Each path below is one point turned by a fixed rotation once a step. After each direction that follows a path, write how fast that rotation turns it, in degrees each step (0 if it stays still).
Each turn is a multiple of 5 degrees from 10 to 175, or 0.
Each row of a path follows its step; steps can be skipped.
Rotation 1:
step 3: [ 47   2 -17  27 -20 -14  22  13  -1  32  17   1   5  -9  21   3  12 -19
 -12   6 -11  -7 -15 -21  14 -21   4  -4   0 -39  46   5 -10 -65  -4   1
  27 -13  -7 -21  -3   3  36  -8  38 -15 -15   7  -5  -4]
step 5: [-13 -12 -37  -7   6   9   5  16 -14   4 -22  -2  35  -5  -9  18 -38  -9
 -38   2  -9 -40 -11  -2 -12 -22  34  21 -10 -23  38   8  25 -17 -20 -23
 -30 -19   0 -17   1  21  45  -5  19   7 -34   1   8  -4]
step 8: [  2  11 -18  -7   9 -28 -30  -3  -4  31 -23 -29  -8   4  -9 -37  25   8
 -10 -31  21   1  -6 -30  14 -22 -15 -23 -28 -36  40   2 -27   3 -15  -4
  29  21  -1  26 -24   7 -10  -6 -16  14  -9  44  24  11]
step 9: [-46 -11  -3  -6   0  10   2  16  -6  11 -17   7  -3  15   2  14 -62   7
 -35 -14  15  16   5 -10   2 -22  11  48 -14  -8  45  25  20   3  22  15
  25 -29  16  -7 -17  11  -3 -15 -27  11 -42  17  -3  -3]
step 10: [ 10 -19 -13 -24  -4 -34  -5 -26 -10  15 -34 -23   3  -8 -19  -4 -22  -6
   1  -4 -11  -2  13  14   2   6  22   0 -27  10  29  10 -48  35  -9   5
 -17   4  32   6  -5  56  11 -39  -3 -16  18  28  25  25]
step 11: [  6  13  32 -21   6  -7   9 -14 -18   0   3  13 -20  24  19  24 -15  37
   8 -22 -10  30   1 -23  10  13  16  22  31   4  59 -12  -8   9   6  -7
  35 -26  21 -24  -6  34 -12  -3  40 -17 -22   0 -14 -16]
step 17: [ -8 -23 -31  15   7 -14   0  27   6 -12  -9  -7  16  16 -20  51 -36 -28
 -12  18  13  -2 -19 -14  18  -7  28  -7  37  -2   7 -20  15 -22 -15 -34
   7  27  -8   4  18  -8 -24 -45   3  15 -24  20   2 -39]
step 21: [ -7  -8  -7  -5 -19 -19 -21  -4   7  22   7  -5  46  31  -2  22 -18 -31
 -38   1  40   2  20 -24  -5 -28  -5  -9 -22 -30  25  -6  15  -4 -24 -24
  29 -17 -11   4  -7 -30 -28 -20  13  13 -18  42   8  -5]
step 25: [ -4  -1 -15 -33 -10  23 -27  -1   8  34 -34 -34  15  29   3  27  -6   4
 -20  -1  42  -8   9 -26   1 -23   1 -28  -4   5  42   3 -24  31 -10  10
  18  32  20  31  -4  13 -28  17  -8  10 -28  10  -8  -5]
[  2   7  -4  -7  -2  -2  -5  -4  -8   1  -1   4  -5   5   2   2  -6   5
   0  -7   1  -1 -11  -9 -10   5  -1  -3   0   1   0   3  16  -2   4  13
  -3   3   7  12  -6  10   2   0  -4 -12  -1   7   5   8] : 20
[ -5   8  -1   0  14  -5  -5  -3 -15   7  -2   6   1  -8   6  -3  -4   6
   0  -5   1  -3   2  -3  -4  -8   4   9   1  -1 -11   9 -14   5  -2   0
   9   2   7   4   6   6  -4  -6  -1   2  -1  -6  -8  -1] : 20
[ -8  -1   4  -8   8   3  10 -18   3   1 -10  -2  -6   0 -13  -2  -8  -2
   2   1   1 -11  -2  -3   4   0  -5   7  -5  -2  -4   1   4   1   8   2
  -9  -7  -2  -6   7   8   8   0   1   7   6  -4   3  -1] : 80
[ 3  8  6  3 -2 14  4  8  6 14 10 -1 -5 -2 -5 -9  4 -4 -3 -3  5  8  0 -6
 -3 -8 -1 -1 -8 -4 -5  4 -2  3  4  8 -3  8 -3  1  8  6 -6 10 -2  7 -3  5
  9 -5] : 60
[  6  -7   8   0  -2  -6 -16 -10  -5   1   1  -9   2  -2  -6  -3   1  -4
   5  11   1  -2  -1   4  -1  -3  -2  -1   7  -1   4   9   0  10   0   8
   2  13  -7   6   5  -5   3  -1   8   9   0   4   1  13] : 170
[ 12   4  -7   4   6  -4   9   2   2  -2  -8  -1   9  -2  -3   1  -3  -2
  -1  -1  -3  10  -4  -1   6   3  -5  -3   2  -1  -3  -1   4  11   5   7
   2   1  -2   5  19  -8  10   3   1 -11  -4   1 -11  -8] : 25
[  7   4  -4   3   0   9   2   5 -11 -10   4   7 -11  -4  -1  -2  -7   2
  -9   1  -8   0  -6   4  -2  -5   1  -1   2  -1  13  13  -1  -2  -4  11
  -4  -5  -8 -14  -2  -4   6   2   0   2  -2  -9  -3   3] : 170
[  5  -6  -4   7   4  -4   6  -2  -4  -3  -9   3 -10  -7   2  -6  -1   5
  -4   9  -3   1 -15   0   5   6  -5  -6   3 -10  -2  -2 -12  -6   2  -9
  -2  12   9   0   1  -1  -5   0   2   0  -1   5  16  -1] : 155
